One vector is turned by the same rotation once a tick. Each row is the vector after some number of ticks, and that number follows the row.
The counts run from 0 to 1404.
[150 108  95 108 116 159 176 128 116 103 135 157 128 146  86 135 161 135
 129 143  92 121 110 154 166 161  60 139 174 131 116 127 117 128  85  93
  89 106 128 139 109  87  99  89] -> 107
[ 91 111  92 127 108  97 102 136 142 146  68  93 132 158 143 142 124  95
 132 135 131 146 160 105 140 136 168 117 103 182 131 145 137 157 191 102
 147 118 115 165 117 182 153 146] -> 886
[113 191 102 146 140 102 120 127 120 145 128 133 159  87 115  82 143 154
 177  97 122 114 153 125 101 153 134 132 127 146  93 126 146 130 179 145
 102 128 138 117 104 204 161 135] -> 278
[118  68 143 147 120 123 142 147 123 158 146 127 127 138  92 119 124 134
 128 124 139 145 121 110 176 122 157 122 169 128 171  81 131 165 119 104
 107 142 149  88  68 130 156  97] -> 265
[143 114 172 158 125 160 109  76 173 110 146  82 123 152 134 137  88 129
  98 138 110 111 118 133 133 119 141 146 106  84 120 147 123 112  71 134
 149 119 120 112 170  92  84 118] -> 738
[129  91 153 161 129 143 106 124 144 164 159 120 145 172  85  91 152 114
 130 112 108  99 137 130 168 117 137 144 100 111 138 123 157 154 141 108
  89 108 141 160 115 205 168 118] -> 1086
[123 138 116  93 155  73 155 168  86  63 111 132 146  93 147 117 149 157
 135 157 136 154 110  95 102 105 136 154 147 121 146 107 146 136 162 128
 156 144  93 156 164 135  98 119] -> 294
[160 112 156 129 126 118 122 134  92 130 141 107 162 109 163 140 106 130
 128 138 181 162 101  97 118  90 166 127 141  82 112  99 166 117 155 143
 108 124 114 135  99 195 166 162] -> 478
[139 102 160 148 166 163 128  72 146 132 156 147 145 133  95 111 150 163
 111  90 115 118 152 122 192 124 118 133 107 129 103 135 104 122  99  94
 102 146 126  88 130  89  99  70] -> 1351
[156 109 120 118 137 178 101  86 173 123 114 142 115 151 160 167 119  96
 103 138 122 125 142 131 193 144 123 126 121 146 104 153 106 116 126 144
  73 154 144 150  97 126 147  95] -> 537
[ 79  89 120  99 113 142 142 143 179 106 138  98  96 147 136  99 167 160
 130 149 117  93 122 175 136 146 120 168 104 111 150 176 141 113 114 109
 152 125 104 116 148  82 111 123] -> 838
[116  82 142 145 124 158 128 111 157 156  88  86 161 158 147 149  86 120
 120 112 138 144 137 130 111 129 141  83  98 134 104 135 148 119 131 149
 115 112 118 164 127 185 196 133] -> 472
[133  66 170 123 122 137 143 137  72 127 121 117 156 118 178 121 133 114
  95 133 148 119 158 121 124 126 124 133 159 160 139 171 135  75 100 134
 131 142 105 188 161 127 146 101] -> 1118
[119 125 125 115 115 140 161 129  98 110 109 116 133 112 146 101 101 142
 121  95  72  97 168 131  93 163 112 102 148 177 110 162 141 109 121 160
 160 142 133 201 143 148 155 120] -> 1111
[120 172 121 151 134 105  98 102 114 105 114  93 127 132 165 117  93 120
 137 138 133 129 112 130  81 128 149 122 110 116  81 144 166 110 168 133
 156 102 114 162 135 189 118 184] -> 891
[111  83 116 118 108 166 119 141 146 124 178 144  97 152  98 153 136 168
  86 115 158 146 160  97 156 134 107 112 112 110 168 137  78 136 110  78
 125 126 129  86 109  97 124 148] -> 648
[154 140 132 100 129 152 125 104 186 200 109 113 130 148  76 122 136  92
 152  95 105 106 129  98 161 135 128 123  90 152 167 129 126 150 128 112
 120 111 155 123 130  95 105 132] -> 338
[123  99 146 178 101 130  89 134  95 170 126 118 164 142 139 106 150 137
 146 132 167 126 132 169 116 135 118 137 130 102 118 129 159  88 125 140
  85  90 137 128 110 197 155 170] -> 1403
[178 147 158 178 115 144 138 129  71  86 130 114 140 109 141  97 110 152
 133 119 125  66 133  94  89 144 114 168 142 119 122 142 155 106 101 158
 142  98 141 119 155 157 116 148] -> 93
[171 123 164 113 133 158  93 113 128  90 128 137 112 105 171 174 116 115
 109 121 159 124 170 160 102 100 130 127 110 104 116 141 126  97 133 178
 112 116  96 117 176 101 146 102] -> 636
[128 145 140  91 160 148 174 119 167 168 117 144 170 108 117 113 182 146
 145 125 171 160 124 117 148 115 133 133 101 127 131 126 143 113 126 107
  88 155 116  56 123 105 132  77] -> 1355
[133  94  93 144 123 128 164 156 114 101 111 101 176 165 154 132 140 167
 116 171 180 194 111 108 167 113 104 152 157 105 129 108 140 106 107 100
 106 127 130 134 130 156 126 142] -> 806
[ 91  63 134 150 121 116 143 157 141 143 149 118 130 140  99 132 122 136
 122 143 120 154 105 141 165 111 168 133 171 102 148  83 126 174 115 111
 107 143 140  73  74 141 162 104] -> 264
[126 152 107 138 154  72 144 136  78  99 150 151 116 118  88  93 134 117
 142 127  89 122 102 110 144 120 151 137 175 137 143  75 137 175 171  82
 154 128 128 132 113 122  94 104] -> 1097
[102 122 114 140  97 136 113 127 167 154  99 105 120 136 130 170 124 153
 145 120 122 135 108 142 127 157 132 121 123 103  88 111 129 136 133 145
  88  98 139  72  51 174 167 179] -> 1076
[146 135 153 146 180 145 107 153 145 114 192 154 105 136  92  90 117  76
 114 150 125  95 116 103 122 119 139 147 101 150 185 114 141 163 157  95
 123 120 134 165 135 142 148  71] -> 769
[138  99 125 178 143 145 123  99 122  84 141 148  85 137 104 146 109 133
 105 115 180 161 148  95 132 126 129  90 103 115 137  92 112 145 146  67
 145 103 123  83 111 105 110 103] -> 969
[154 164 130 103 145 185 138 137 162 182 145 184 104 125 119 101 148  86
 113 141 126  86 129 119 123 146 106 129  98 148 143 172 128 110 119 117
 110 150 180 153 103 138 158 112] -> 441
[ 98 149  92 105  89  73 145 126 103 118  95  77 118 122 123 132 105 124
 161 129 103 149 133 169 112 116 166 105 170 102 113  96 152 166 163 139
 161 105 113 118 115 123 111 162] -> 79
[142 162 134 104 149 158 110 109 164 140 146 153 120 102 169 119 157 143
 115 176 191 155 129 113 156 121 148 139  92  80 105 147 134 101 147 146
  98 190 159 106  94 156 142 124] -> 542
[149 124 138 124 139 127 160 167  81 108 151 137 159 120 140 126 175 134
 134 152 158 120  84 172 135 109 106 184 179 124 140 106 151 103  93 113
  84 101 109  86 139 102 124  92] -> 103
[146 174 135 118 129 108 159 146 101 130 102 127 136 105 113 111  98 132
 145 105  93 101 112 136  87 133  94 122 173 157 162 112 124 120  79 175
 147 109 164 133 175  82  95 154] -> 1328
[144 130 119 113  75 111 120 173  91 167  92 109 138 132 133 107 184  81
 149 135 112 106 181 136 127 130 135 164 156 157 177 145 141 135 153 127
 136  95 132 146 150 145 136 137] -> 503
[124 149 123  91 133 103  92 103 126 122 131 126  79 104 112 158  84 114
 150  79 121 133 136 120  83 155 139  81 100 144 119 121 113 143 189 131
 159  93  93 146 101 116 113 173] -> 563
[112 130 112 152 111 134 105 124 174 144 114 107 124 120 121 171 103 162
 182 112 136 146 112 147 112 161 126 124 117 105 102 104 124 119 133 154
  88  79 128  65  68 164 161 156] -> 1075
[145 134 124 108 113 182 137 131 158 168 131 154 108 135 113 109 151 119
 126 113 133  77 113 101 149 144 145 123  88 131 135 140 153 153 146 115
  93 129 186 105  65 168 173 156] -> 759
[205 182 112  99 141 152 156  89  93 120 102 152 124 105 159 158 114 108
 126 112 138 133 145  98 147 116 114 103 168 157  83 116 129 121 126 151
  99 153 154 118 116  99 123 115] -> 212
[111 108 145 134 135 145 142 102 157 131 128  99  92 144  96 143  90 106
 140  81  83  66 110 148 100 138 147 104  95 175 131 124 145 166 119 121
 148  78 112  89 122  73 133 103] -> 1168
[ 98 138 119 105 103 114 181 148  87 147  65 129 130  99 166  78 141 139
 134 141 117 119 156 147  89 161 150 104 146 162 119 158 171 105 136 140
 160 154 152 167 131 149 149 136] -> 1109
[147 194 159 115 157 162  93 129 174 129 174 174 107  92 118 127 120 111
 115 139  79  87 139 153  91 139 126 147 107 104 110 147 102 139 128 156
 115 140 130 137 133 151 152 102] -> 444
[ 99 173 100 124 133  77  77 102 123 133 117 112 125 117 135 156  99  91
 149 114 116 175 136 144 108 126 162  98 132 164  84 114 127 146 189 116
 132 113  86 125 109 144 131 138] -> 883
[122  57 123 140  98 136 175 142  84 103 125  85 134 191 121 127 101 127
 101 131 112 131 123 163 130  91 124 119 157 116 141 114 170 140  93  88
 147  83 110 153 155 118 133 121] -> 903
[174 187 131  80 155 137 121 118 154 123 116 128 108 108 128 122 123  76
 173 105 122  65 121 134 110 138 117 135 124 174 163 136 140 120 137 168
 123 101 143 149 156  72 111 105] -> 21
